128 stands for zero in the data rows.
Some points, each followed by its number:
[129 173  89 159 124 168  77 141  98 142 183 152 140 111  97  81 140  84
 143 133 130  97 171 121 137  98 159 121 125 159 132  70 140  88  97 188
  74  89 162 142 112 117 142 137 126 146  39 118 140 143 143 171 140 105
 102 187 103 129  76 147 162  78  58 102 131 141  90 107 111 141  77 147
  82 179 109 119  70 153 122  99 129 170 200 111 104 115 180 127 154 175
 150 160 117 154  75 140  99 158 133 178 177 128 113 141 124 135  96  85
 159 163 162 163  90 145 102  96  99 149 100 135 108 131  99 118 131 156
 172 166  68 143  65  70] 0
[158 129 134 163 134 103 121 103 105 112  98 150 107 151 129  95 117 127
 108 118 120 150 130 183  76 172 120 116 155 135 113 125  90 150 107 146
 124  80 158 170 134 128 155 118 145 119 144 120 153 128 144 134 124 102
 120 145 101 117  96 122  99 101 140 113  96 103  89 169 113 134 121 132
 136 142 156 127 111 103 124 117 124 128  97 133  94 142 118 115 112 142
 121 105 147 160 121  96 128 123 115 111 158 105 109 113 104 134 142 145
 117 147 139 115 161 100  95 153 133  86 125 143 118 145 124  92 109 130
 122 124 110  92 183 149] 1
[150 111 162 121 135 114 143  85 132 126 108 151 120 148 186 135 121 132
 104  87 144 129 119 172 115 157 172 109 153 102 139 146 119 146 155 126
 151 113 154 118 131 130 127  65  97 163 157 157 125 176 147 129 133 128
 174 116  82 133 110 133  82 116 102 171 175 141 119 146  91 169 122 129
  71 109 151 167 153 131 106 135 152 135 112 149  85 143 137 122 112 162
 114 107 150 163 156  95 154  91 113 113 134  76 154  85 117 164 109 160
  81 145 120 141 180 151 130 123 179 118 138 174 103 171 119 143 121  99
 118 104 134 102 164 154] 2
[119 156 135 138 156 158  83 108 108  96 158 158 154 104 126  48  85 127
 150 109  99  73 180 138 145 130 180 115 121 131 117  79 161  96 113 177
  86  83 171 159 116 124 138 100 113 171 100 124 155 168 160 149 130 119
 122 183  84 111  92 173 156  85  78 152 134 169 102 149  86 172  96 163
  50 172 126 152 118 184  86  97 144 160 181 138 101 154 101 111 110 179
 104 110 140 168 122 106 109 149 132 140 161  96 139 129 121 112  69 108
 151 176 169 149 127 124 141 112 140 133 110 174 110 152 101 149 156 126
 149 171  80 111 101  91] 3
[ 99  85 171 117 129 153 168  85 152 139 110 146 118 148 207 151 128 159
  89  71 139 126 120 207 114 141 179 110 146 100 136 159 116 124 157 117
 149 126 154 132 120 127 104  42 109 164 169 166 120 154 167 115 126 171
 192 106  75 162 115 138  91 137 107 197 206 130 123 164  84 191 123 119
  28  85 152 178 176 125  95 148 181 111 111 145  68 166  93 136 104 175
 125 119 162 166 151  99 183  82 113 108 159  72 158  48 125 191 125 154
  76 128 108 138 214 169 136 147 172 144 151 211  98 178 123 165  99  88
  97 113 130 100 166 148] 4
[151 126 135 160 146 104 128 104 110 139 103 146 101 144 152 143 140 128
 104 115 119 174 105 157  77 184 153  83 153 160 139 145 103 159 123 161
 130  98 145 137 142 117 171 147 163 104 153 124 144 128 123 160 144 104
 124 133 104 109  90 104  95 117 117 112  81 107 102 188 140 122 141 124
 106 123 147  99 103  92 140 121 137 141 122 144 125 139 105 135 160 131
 134 120 154 152 113 100 116 114 122 128 162 113  98 116 122 153 148 142
 130 122 143 144 149 133 112 155 138 114 127 145 108 156 115 113 115 129
 118 119 118 109 152 147] 5
[125 117 120 134 138 105 121 117 126 168 112 163 109 110 156 124 121 160
 117 116  92 129  94  97 127 167 181  68 165 188 186 155 149 163 155 175
 132 130 121 120 179 113 137 146 157 107 136 123 123 182 101 153 172  70
 105 139  97 121 120 163 101 129 130 162 121 169 150 161 158 143 155 152
 120 116 125 112 110 143 135  92 146 148 155 148 133 135  86 163 214 109
 154 101 130 145 148 104  88 101 142 148 177 137 114 128 167 117 128 140
 129  77 116 184 119 138 126 113 170 119 126  94  91 119  84 157 160 117
 134 122 150 109 146 147] 6
[133 113 134 108 122 107 104 110 133 166  93 170 106 104 160 115 109 158
 118 107  97 132 100 113 144 153 174  68 178 163 193 161 151 169 160 151
 140 131 134 118 195 115 121 113 130 113 136 152 104 205 130 144 146  63
 109  92 100 124 129 170  98 128 146 182 128 141 144 128 139 168 138 151
 128 128 137 132 144 166 126  92 112 155 130 168 102 122  91 155 199 112
 158  99 123 144 187 112  97  95 152 133 140 125 136 125 156 118 124 150
  93  98 100 161 114 157 151  78 169 107 129  89  87 125  89 153 162 124
 150 108 156 109 149 153] 7
[123  88 149  79 128  90 117  89 144 147 117 180 113  85 186  85  68 186
 121  82  97 119 122 129 177 120 198  82 163 125 166 149 179 165 184 142
 154 154 148 112 179 119 107  23  71 168 138 160  91 226 163 116 139 105
 141  90  90 139 123 211 126 131 108 240 168 159 134  94  97 205 123 155
  92 111 139 193 192 180  98  89 115 168 147 180  71 137  84 133 163 146
 152 108 112 164 219 115 118  75 153 114 118  94 174  90 156 142 110 156
  79 112  64 165 138 199 160  67 192 117 121 118  77 150  94 183 182 108
 155 117 153  94 153 135] 8
[147 122 144 145 103  79 108 108 113 120 100 156  90 130 149 124 110 138
 118 119 121 149 115 134  99 167 157  82 183 143 160 147 131 167 130 156
 135 101 158 111 175 122 168 122 155  92 161 125 127 160 136 154 162  66
 123 126  97 105 103 140  91 117 137 117 114 107 126 160 134 140 141 146
 150 146 162  93 115 130 121  92 100 165 111 143 127 147 118 147 155 135
 138  85 118 143 154 111 108  97 135 149 106 123  97 122 123 128 131 158
  95 115 126 147 126 121 131 110 146  79 138  92  97 124 103 124 100 141
 135  84 128 106 149 162] 9
[154 130 147 149  86  82 104  98 107 102 105 164  85 130 150 116 102 120
 128 121 129 153 113 141  90 158 163  84 186 127 159 139 130 157 118 150
 136  90 163 109 172 121 169 112 146  93 152 132 126 158 145 162 176  82
 115 130  97  97 101 125  87 113 144 102 115 126 105 157 133 141 145 150
 148 156 172  93 115 131 117  83  92 174 111 151 134 145 139 149 128 139
 142  76 115 138 140 110 119  99 141 149  92 117  94 121 112 135 126 161
  93 142 130 137 128 114 132 120 127  75 140  85  97 117 112 127  92 140
 137  73 117 100 137 162] 10
[161 135 142 150  77  86  99  87 104  92 101 167  84 131 144 107  97 102
 136 122 129 148 118 144  86 152 160  96 184 124 159 130 127 147 109 145
 133  81 162 111 168 120 171 106 138  97 144 131 124 160 146 166 180  88
 108 137  98  94  94 115  89 108 141  91 108 137  89 155 127 141 142 165
 149 170 177  92 115 129 116  82  87 177 112 154 142 144 147 155 113 140
 145  69 111 138 126 109 127 104 144 144  91 111  91 119 106 140 126 159
  93 160 137 130 127 109 128 124 115  81 140  77 101 111 118 123  85 142
 135  72 111  99 134 163] 11
[123 186  84 154 134 149  67 110  70 118 160 186 132 109  84  58 107  94
 180 139  85  60 179  93 133 117 148 108 143 156 143  68 185  89  59 217
  48  62 182 128 150 129 168 163 161 117  73  96 161 164 143 168 158  76
  93 213  80  81  53 144 166  70  57  92  73 189  64 140 103 172 150 203
  83 208 138 128  79 180 100  52  92 188 210 156 181 180 111 142 134 162
 122  88 111 153  60 109 115 180 164 180 163 115  95 146 126  84  51  84
 166 183 193 178  67  85 144 126 110 136  71 112 114 105  98 135 135 155
 169 166  88 135  80  84] 12
[120 156 109 149 128 118  98 104  77  99 134 182 127 132 100  80 114  82
 157 134 103  86 158 124 107 146 122 117 154 129 131  98 153 108  77 182
  86  75 169 144 141 136 171 143 147 117 113  93 152 148 146 146 140  91
 100 172  92  86  70 129 133  86  95  89  88 141  65 142 106 157 146 171
 118 183 154 110 102 148 115  89  96 163 153 135 155 164 118 139 110 148
 124  87 116 147  87 104 139 161 140 136 132 115 104 127 107  93 110 107
 124 164 159 137 108  88 126 134 111 105  90 109 128 104 120 108 108 141
 144 135 111 115 133 120] 13
[151 131 150 130 116  97 111  89 110 104 109 174 103 136 149  82  90 113
 133 105 113  98 123 142 116 145 158 116 168 118 152 124 141 141 126 147
 126  92 152 124 159 126 138  92 115 146 143 135 126 181 157 144 144  93
 124 134  91 108  95 132 106  98 126 145 137 172 103 152  94 158 124 162
 127 161 156 135 133 160 107  97 104 165 125 158 112 140 125 136 109 148
 139  81 124 159 143  96 149 113 128 131 112  99 124 117 113 119  94 152
  94 171 134 128 139 106 153 108 149  97 132 100 100 131 109 132 124 119
 137 102 116  98 152 145] 14
[ 74 138 150  93 201 179  90 104 133 104 177 162 164  65 144  17  37 170
 147  76  60  20 182 126 206 109 211 114 109 139 140  84 190  86 145 179
  83 112 153 156 124 121  94  46  65 231 109 127 136 222 178 114 113 127
 128 178  73 135 114 233 192  94  83 242 193 224 144 119  78 219  74 179
  26 156 110 204 158 239  64 101 160 147 198 154  61 161  40  98 121 194
 106 112 131 180 166 111 118 136 137 137 162  91 181 117 147  92  39 112
 148 149 132 153 126 153 171  71 184 148 102 186  92 158  79 187 213 101
 164 193  97 105 116  69] 15
[106  83 182 105 156 135 167  87 160 131 119 136 136 131 214 151 123 164
  78  68 159 108 124 201 128 141 193 105 137  92 133 150 129 122 173 119
 155 127 154 120 111 121 103  25  97 178 171 170 114 177 165 106 131 173
 196 105  75 165 123 141  90 140  90 218 217 155 143 156  84 194 116 117
  23  85 148 182 190 142  93 148 187 115 123 152  68 151  86 132  99 173
 116 125 165 171 150  95 176  79 122 118 137  60 180  55 121 199 113 151
  78 124 111 144 213 172 149 127 169 146 153 221  98 181 109 181 119  77
 108 109 134 103 159 142] 16
[156 135 134 147 136  94 122 103 113 146 104 156 105 141 157 144 138 120
 102 118 124 162 107 145  85 182 159  74 157 161 163 149 112 166 138 166
 131 105 141 126 144 116 171 151 161 106 152 133 133 150 113 174 147  95
 127 124 101 107  90 107  93 117 117 129  89 121 105 179 140 119 139 123
 102 119 142 103 104 105 136 117 137 156 137 146 127 134 114 140 179 128
 136 120 157 146 111  98 115 111 123 135 155 113 103 123 125 149 137 140
 125 129 143 160 140 133 136 142 147 118 136 131 105 151 109 122 120 128
 122 108 118 112 149 151] 17
[126 159 115 144 167 132  90 133 119 110 161 143 137 110 133  79 115 141
 120 104 109 100 163 129 151 149 177  90 124 136 123 108 166 121 127 174
  99 100 158 143 105 119 158 105 112 177 108 143 147 161 148 143 120 100
 155 141  96 130 111 184 156  86  68 156 151 134 127 131  98 163  92 131
  69 158 115 132 118 176 101  95 148 153 185 147  75 138  99 115 156 172
 124 137 139 162 130 124 121 138 107 151 155 105 150 131 121 124  91 114
 148 135 157 168 126 127 129  94 138 138 114 157 107 154  78 133 158 138
 169 164 101 124 109  92] 18
[139 114 161 138 147 125 139 110 136 113 102 129 126 144 156 128 129 141
  93  98 145 140 120 180 101 163 139 119 139 116 121 138  86 141 139 131
 140 108 148 149 118 122 126  86 127 147 146 147 125 141 142 125 114 136
 138 126 105 146 118 119  97 123 119 161 138 119 120 153 110 152 110 107
  86 117 139 135 143 122 127 142 155 112 112 139  81 126 114 127 107 141
 120 128 148 152 137 100 123 109 118 111 146 101 144  99 107 160 140 154
 112 133 126 124 171 145 109 137 144 116 145 176 108 162 119 120 125 113
 115 129 118 107 162 145] 19
[148 140 127 139 118 158 109 126 111 133 106 114 108 157 117 136 169 102
  94 130 122 170 126 162  99 162 111  99 136 139 121 136  80 165 116 118
 129 104 122 134 128 124 135 100 140 118 126 153 124 127 136 134 125 109
 123 119 122 114 117 107 109 120 135 124 124 106 139 126 119 121 112 114
 117 133 138 100 107 109 148 162 153 132 109 143 123  95 105 129 147 129
 143 139 149 149 124 111  93 135 114 129 147 131 131 137 119 140 148 143
 117 127 148 111 136 148 112 124 122 114 140 160 115 137 125 105 117 144
 131 127 114 127 142 133] 20
[156 145 123  92 112 152 103 148 106 121 116 132 133 132 119 156 175  72
 117 147 171 140 137 117 124 159  92  96 133  98 145 149  84 153 119  95
 123 125 119 103 136 134 138 100 124 134 135 146 107 150 128 119 104  90
 125  88 128  98 131 117  95 122 130 126 132 116 158  73 145 124 114  90
  92 127 126  96 122 134 147 169 134 135 128 133 131  91 143 134 141 108
 136 136 130 122 141 122  87 142 132 116 112 141 177 140 127 140 131 131
  93 134 141 128 105 165 139  85 119 117 134 150 133 124 134 122 136 139
 131 113 133 151 126 120] 21
[162 149 115 114 104 138 121 155 123 127 117 106 114 172 115 153 190 100
  84 130 159 153 134 126 119 148  94 112 130 121 140 136  86 170 120 101
 137 118 102 114 122 123 138 116 133 147 123 165 113 140 145 112  90 101
 158  84 130 124 126 106 116 124 137 134 140 120 143  98 109 100  98  94
 107 137 114  91 108 129 148 161 154 140 114 131 126  69 152 142 142 119
 146 152 138 129 128 128 126 133 120 143 120 146 158 145 106 144 129 146
 101 128 163 144 117 138 138  76 146 113 151 122 111 151 121  91 130 163
 159 114 119 158 125 115] 22
[160 128 125 105  80 145 126 141 125 126 115 112 130 153 136 135 176  99
  85 131 163 137 142 108 122 143  90 126 128 113 170 153  76 165 132  92
 131 129 105  98 133 122 129 113 148 156 152 170 109 147 147  96  97 106
 163  97 126 121 131 118 137 146 122 144 137 143 153  93 124 108 117  99
  86 117 117  96 126 140 127 176 128 123 122 125 141 106 131 127 136 110
 129 140 147 112 136 138 117 121 137 144 116 135 158 118 118 161 142 147
 100 141 164 142 113 133 170  78 139 139 161 121 132 147 123 126 136 143
 126 111 129 144 137 122] 23
New points follow, each followed by the numbers of its three nearest points above, smallest number first.
[110 174 120 142 136 133  94 156 126 120 174 123 132 120 109  81 138 134
 115 112 121  94 169 125 151 128 137 122 108 126 117 101 147 130 117 153
 100 106 137 156  98 123 138 129 131 189  99 116 134 147 167 131 114 102
 161 144 114 135 121 169 175  95  98 146 155 125 142 124  72 128  78 125
 109 157 106 117 109 178 107 125 142 153 157 116  85 107 121 105 153 168
 133 153 140 144 126 130 103 150  96 163 157 134 128 139 126 133 107 105
 147 134 157 136 117 106 139  81 142 135 135 172 109 158  84 113 147 150
 171 168  90 132 102  99] --> 0 3 18
[142 153 120 193 146  93  94 118 113 108 127 133 119 103 148 115 122 131
 103 118 101 184 149 174  77 164 173  80 140 162 125 121 107 134  99 190
 112  92 178 183 109 111 195 168 156 102 125  96 175 109 134 169 158 106
 110 168  99 116 104 130 122 109 111  97  95  77  91 181 161 128 109 120
 127 146 147  82  76 105 120  91 137 147 142 127  93 151 127 138 153 165
 113 134 160 135  92 115 102 123 111 155 170 114  65 130 101 161 153 123
 154 108 149 143 147  94 120 162  95 102 137 168 117 148  87 113 102 150
 143 135  82  94 137 137] --> 1 5 17
[154  73 105 171 175 160 202 154 158 138 130  96  91 171 121 173 115 175
 101 126 111 127  68 121 152  95 121 182  93 185 151 153  86 128 151  86
 142 154  51  84 146  84  64  88 165 145 148 158  90 115  79  98 116 179
 111 132 143 180 161  84 176 182 145 154 131 187 143 135 180  94 119  94
 163  79  75 151 135  89 183 163 162  72 119 154 133 143 100 150 130  95
 180 126  88 119 150 153 176 100 132 111 152 186 129  81 193 117 134 173
 181  81 124 129 167 166 126 101 139 192 161  83 126 122 155 106 174 138
 111 123 135 142 137 128] --> 20 22 23
[ 93  95 180  75 114 148 155 120 147 121 120 109 171  86 174 149 135 122
  96  97 157 105 136 174 139 117 127 141 122  89 158 164 101 118 162 100
 145 160 137 148 104 133 114  83 125 159 177 163 103 128 130 116 141 178
 146 103 126 146 142 123 127 167 121 196 179 123 161 100 134 163 121 105
  88  86 137 120 172 146  96 165 139  89 119  96 119 160  84 139  94 136
  95 132 164 109 128 120 128 104 131 104  93  86 164 108 126 167 165 127
  82 127 111 108 152 146 192 144 115 140 159 191 137 135 146 186 102  91
  77 118 149 112 146 146] --> 2 4 19
[121 126 136  96 115 143 118 127  87 116 149 156 145 139 122 164 156  67
 170 121 153 123 146 140 126 145  88 123 142  70 144 155 106 123 113 115
 116 123 156 156 121 140 131 121 117 132 157 135 113 124 118 129  81 105
 105 103 123 106 115 117 108 115 135 126 101  95 121  96 137 144 109  98
 124 136 144 136 130 131 130 165 105 119 129 104 113 145 171 121 106 126
 124 122 116 115 143 133 124 138 125  78  92 132 161 121 117 107 156 121
  85 155 106 115 116 145 130 130 114 110 108 154 147 110 166 101 114 114
 113 114 132 125 163 122] --> 20 21 23
[134 118 121 118 191 105 177 121 140  99  99  84 128 118 110 144 127 126
 165 150 101 118  89  82 123 147 107 171 109 122  96 138 163 122 149 100
 172 161  93  68 119 137 126 168 103  79 130  65 122  93  50  78 160 176
 120 142 170 159 167 112 105 140 141 103 115 156 125 134 163 118 179 168
 189 109 127 167 133  93 170 112 160  90 104 178 174 115 134 135 110  71
 122 125 108 127  93 123 137 142 102  94 123 132 139 116 126 108 160 120
 156  82  88 111 143  97  73 178 122 143 117  75 140  83 128 148 125  87
 110 127 186 134 145 129] --> 5 19 20
[ 60 122  91  96 163 178 122 162 133 215 150 140 197  83  49 148 107 117
 216 231 160  89 138  78 182  73  82 157  93 129  78  89 155  32 117 115
  94 188 122 134 117 203 105 163  95  59  77 125 177  91  70 171 136 179
  58 120 188  80 163 161  88 129 132  49 162  87 181  63 185 105 182 111
 171 123 100 138 148  82 132 158  92  90 165  69 175 129 125  57 157  96
  47 158 106 127 108 140 106 187 155  85 156 144 155 199 163  55  80  40
 133 153  92 113  55 149  83 181  86 118  45 117 227  53 213 159 119 109
  86 159 164 178  98  74] --> 13 20 21
[122 191  68 137 141 111 115 221 147  80 234  72 113 137  88 167 179 170
 167  97 124 104 188  81 172  68 128 147  80 113  85  86 151 103  70 150
  79 112 119 127  86  93 124 166 149 186  66 119 121  89 155  98  67 122
 176 156 137 149 152 133 198 107 153 111 126 138 145 145  83  95  68  89
  99 175  67 119  86 194 142  76 152 135 159 109 104 117 222 174  80 173
 154 182  98  76 101 210 122 174 147 210 132 195 101 199 105 139  65 118
 197 109 180 178  78  60 116  85 145 166 151 142 101 142  94  70 182 183
 215 177  66 204  29  58] --> 0 18 22
[135 176 103 168 121 115 101 160 125 103 142  94 113 123 108 102 167 126
  90 141 123 144 169 137 104 150 135 102 121 152  91  95 119 141  93 159
 100 101 148 170 108 114 180 144 163 129  85 102 162 105 158 130 144  87
 149 157 117 110 118 130 127 104 119  81 112  80 112 136 100 100 115 127
 132 157 131  72  69 126 129 100 155 146 133 106 126  99 126 127 133 165
 130 154 141 132 107 120  63 155 113 184 182 144  69 162 103 167 138 114
 165  98 174 131 119  76  97 109 127 115 122 164 114 155  77 104 119 171
 156 154  89 139  93 123] --> 1 5 20
[ 89 102 177 100 154 161 152 105 155 124  95 112 182 116 155 128 118 141
 115 134 170 114 125 169 120 154 104 133 124  92 127 143 120 104 169 116
 156 149 129 164  96 161 115 139  97 127 154 121 146 105 136 106 110 161
 132  86 146 160 135 131  88 138 137 171 151 113 124 116 128 154 139 114
 105  98 132 148 171 119 105 147 166  91 104 115 113 131  96 107 112 100
  93 135 165 133 134  96 152 120 100  91 119  84 176  97 102 136 148 111
  94 124 107  94 162 129 139 149 116 107 112 159 150 153 138 161  93 104
  83 123 147 121 167 135] --> 2 19 20
[ 69 115 185 142 162 165 123 113 171 133  92 103 189 136 134 109  89 157
 130 171 160 113 126 144 110 177 108 128 104  90  79 102 138  87 166  99
 166 136 130 144  82 185  95 164  56 114 134  82 177 100 170  88  95 146
 125 109 166 162 149 172  82 128 114 117 151 119 137 142  98 142 151 134
 127 115 132 189 174 133  73 153 169  95 126 130  98  73 114  39 119  93
  65 140 179 163 161  82 182 114  76  89 138 100 189 100  75 102 106  98
 117 137  97  80 161 125  79 167  89  88  96 161 161 168 127 159 109 122
 111 142 138 101 183 111] --> 1 2 19
[106 133  85 103 176 132 144 107 120 116  74  89 162  79  84  90 117  95
 158 171  75 127 102  68 138 159 106 155 135 150  96 120 169 113 130 123
 160 162 104  95 121 162 124 179  72  65  96  46 144 125  47  71 201 156
  76 174 156 136 179 173  97 127 138  91 164 146 139  84 189 155 186 223
 210 120 146 148 125  91 155 106 137  86  99 189 171 118  96 107 149  75
  80 123 119 145  87 125 100 169 107  82 156 123 142 132 122  61 179 101
 126  64  93 125 109  98  39 174 111 101  99  78 153  41 102 154 118  81
 121 148 220 116 156 128] --> 6 13 20
[143 170 109 161 136 116 111 162 133  97 141  89 113 136 107 117 170 141
  97 133 128 145 158 140 110 145 126 111 115 145  87  98 114 145 100 144
 111 101 131 164 107 112 160 134 160 137  85 113 149 103 150 120 132  97
 155 141 123 119 130 121 130 109 129  95 116  98 125 131  92  92 110 118
 127 152 124  79  82 126 142 109 164 140 125 115 124  95 124 124 128 154
 139 153 133 131 110 120  68 154 112 175 172 147  83 157 111 164 132 122
 160  98 178 131 121  82 103 103 144 115 128 162 109 159  85  98 135 171
 158 151  94 144  91 123] --> 5 20 22
[ 58 109 192 149 145 178 121 105 170 141 101 108 186 141 142 119  71 151
 133 168 146 112 126 151 118 173 124 132  98  91  74 102 149  84 177  96
 178 144 137 144  78 187  84 154  36 123 144  92 184 100 188  96  82 155
 136 102 172 171 158 173  91 132 112 110 168 104 144 133  82 137 150 131
 139 111 139 206 185 135  60 158 160  99 131 125  97  78 118  24 114 104
  67 142 181 154 174  85 223 105  66  81 116  94 200  98  78  95  99  98
 112 150  88  67 160 139  68 177  81  98  97 161 165 176 135 158 101 122
 111 129 138  92 179 120] --> 1 2 19
[174  84 140  79 120 114 162 123 147 178  87 130 150  93 157 139 121 121
 133 107 128 161 100  97 147  84 106 155 140 118 165 181 135 142 148 100
 145 175 117  91 178 116 105 155 135 115 168 174  85 127  95 132 125 132
 117 104 148 133 157 103 123 173 149 141  97 105 148 107 160 142 154 134
 166  81 123 159 178 127 136 145  64  95  94 111 129 150 154 159 135  75
 140 117 136  69 151 179 105  98 187 116  76 120 118 139 168 141 153 149
 120 123  76 112 118 178 171 151 150 169 133 109 149 106 166 171 154  72
  80 135 180 128 142 173] --> 7 21 23
[146 136 132 146  96 146 123  99 107 153 109 125 111 170 140 152 176 108
  89 120 113 182 110 176  82 163 110 103 143 143 141 150  83 175 131 135
 134 105 120 157 120 122 140 128 158 121 139 129 124 122 135 142 129 112
 135 122 122 120  97  99 134 129 119 133 103 107 116 130 120 112 114 115
 133 119 150 104 103  90 143 165 140 146 125 134 133 118 113 129 180 136
 150 138 165 142 109 103 128 124  95 128 152 122 109 106 125 140 177 142
 116 125 151 121 164 141 140 138 132 119 146 150 114 141 131  97 106 141
 125 113 122 112 159 159] --> 5 17 20
[140  56  88 128 219 113 232 174 188 113 140 115  79 153 149 166  92 215
 122  80  74 122  75  87 166  95 121 179 104 189 156 183  93 132 129  80
 137 165  57  55 177  65  57 121 179 161 173 139  71 132  84  41  68 177
 122 137 132 188 198  88 150 212 193 160 101 163 154 168 176 106 123  93
 128  69  75 156 172 122 180 145 125  34  83 143 123 166  89 168  96  76
 176 108  71  80 194 206 153 101 191 112 157 204 115  83 189 117 153 196
 186  49  90 149 148 151 110 102 177 212 169  77 124 120 145 139 221 118
 111 153 152 152 150 132] --> 6 19 23
[159 115 123 139 119  98 117 101 122 149 113 152 116 119 169 129 115 131
 105 102 113 181 123 128 108 160 167  79 160 157 166 156 132 181 144 158
 151 122 159 109 166 108 155 100 133 102 148 140 121 175 128 168 153  82
 118 123 101 123 110 144  90 129 111 129 113  81 119 114 146 155 135 132
 140 121 152 128 135 130 124 108  92 163 131 148 108 131 119 145 182 124
 142 117 126 133 152 129  89  88 145 135 109 117 103 117 141 133 157 158
 107 117 101 149 125 183 119 111 150 119 142 109 102 142 107 135 130 129
 139 101 135  99 132 176] --> 7 9 17
[127 184  60 142 172  79 126 196 113  76 210 104 114  93  89 117 161 168
 190 128  87  92 187  42 178  68 130 157  85 114  74  77 217 102  83 170
  71 147 130  96 106 107 141 180 143 157  62  28 111 111 142  61 112 143
 180 215 124 142 132 168 229  94  86 116 107 170 125 117  91 123 121 131
 114 158  82 161  81 186 157  45 136 156 217 141 156 170 214 173 101 163
 151 163  65  89  77 182 119 204 147 210 136 179  96 145 139 142  77  77
 220  72 178 205  96  62 131 119 143 189  98 155 102 101  70 117 210 148
 205 206 124 189  59  58] --> 0 12 18
[ 98 180 123 159 108 123  80 135 113 104 179 114 127 109 134  92 142 134
 101  99  97 127 178 167 138 123 167 105 114 128 126 102 147 126 118 170
  99  98 148 184  72 120 170 121 113 180 101 122 145 131 169 147 134 114
 159 144 110 134 100 164 192 102  92 156 171 116 131 127  91 139  61 125
 115 160 123  97  94 160  96  95 153 163 179 121  87 114 117 129 148 201
 119 156 164 145 105 117 141 136  83 173 135 116 109 151  97 137 111 112
 141 129 159 145 129  83 176 106 105 121 152 158 109 154  80 110 108 151
 181 138  75 113 109 106] --> 0 3 18
[177  78 127  70 158  75 189 149 148 146 103 124 115  80 148 141 109 131
 155  92  84 131  91  68 166  63 115 184 126 124 145 184 137 146 145  82
 149 196 103  49 197  98  95 144 139 130 177 149  54 130  80  82 114 157
 137 129 143 134 180 102 143 186 159 154  98 128 167 118 161 125 154 127
 165  71 108 165 169 133 160 144  71  79  83 130 125 159 167 174  91  89
 147 117  92  58 170 198 101 110 200 109  78 148 124 141 182 137 151 156
 145  91  62 116 117 172 158 145 181 193 143 113 135  88 168 173 195  65
  85 149 192 142 142 152] --> 7 21 23
[118 113 142 154 157 163 118 134 153 160  84  98 138 158 112 127 123 162
 121 172 159 152  93 157  93 154  78 118 113 147  69 112  90 119 141 106
 152 123 104 138 105 168  80 174 107  76 118 118 167  73 125 116  88 140
  82 101 183 147 145  99  89 124 138 109 103 121 148 154 139  98 138 121
 155 124 119 157 140  77 144 151 158  88 115 148 117  73 111  77 153  87
 124 149 167 157 144  90 164 125 101 104 146 131 144 136 103 103 114 125
 136 133 108  74 130 138  75 175  79 109 110 119 156 142 151 115 110 144
 110 135 135 124 160 130] --> 1 19 20
[115 143 118 142 166 110 162 171 192  72 167  73  88 195 124 200 167 203
 108 101 148 124  90 145 140 113 118 157  87 132  95 122 113 144 133 104
 145 132  77 138  86  81  77 153 175 171 106 131 101  94 134  89  74 165
 180  89 148 186 168  66 155 149 186 153 102 152 114 169 116  49  96  78
 123 122  96 125 121 129 184 120 179 107  95 150 121  96 149 139 108 124
 162 159 100 102 130 128 145 135 106 133 131 179 120 124 115 137 141 157
 170  92 176 136 157  59 125  96 174 152 181 135  88 181 125  66 161 182
 169 134  99 177  80 115] --> 20 22 23
[157  95 111  46 179  66 179 152 117 131 131 129 109  53 112 144 121 107
 180 113  58 116 101  67 181  69 107 196 119 119 102 164 170 140 142  93
 149 216  97  60 177 124 123 127 126 117 154 118  57 118  66  83 138 182
 148 142 147 108 176 135 153 169 143 155 119 112 173  85 154 132 173 134
 173  82 117 139 155 114 177 145  91 102 105 124 154 161 132 172  84 106
 137 125  73  79 141 181  98 154 174  91  84 150 140 157 184 115 158 115
 147  74  67 112 109 167 140 163 185 177 115 137 142  50 172 162 184  69
  92 157 216 151 127 123] --> 7 21 23
[ 86 121 105  62 172 141 126 163 120 155 150 134 180  76  76 169 124  96
 195 173 147 103 132 101 180  78  77 158 104 112  74 127 140  66 112 110
 103 189 119 157 116 175 118 159  97  95 121 143 151  77  76 154 113 170
  86 102 178  62 159 125 107 132 165  88 146  65 177 101 162 106 142 102
 151 118 111 108 149  90 148 168  84  84 105  66 153 139 111  86 114 119
  86 155 116 101 127 161  95 191 156  74 103 142 146 215 151  67 110  69
 125 149  99  82  60 153 128 165 123 134  78 139 215  71 212 130 126  96
  72 156 170 175  98 101] --> 20 21 23
[127 141 157 128 101 152 119 122 125 125 121 112 150 156 131 117 147 117
  83 128 146 114 137 142 126 152 104 127 118 114 148 132 105 157 156 114
 140 122 109 140 102 137 121 112 120 168 146 141 125 145 153 113 103 121
 155 105 132 143 117 135 152 125 103 164 156 142 135 108 100 122 102 114
 113 121 121 127 132 145 111 165 145 131 132 129 123 100 105 100 145 124
 115 141 159 145 133 101 146 124  83 123 112 115 170 111 110 133 134 130
 111 146 153 117 142 123 167  93 132 129 153 136 126 161 118 121 121 138
 132 115 117 118 148 124] --> 19 22 23
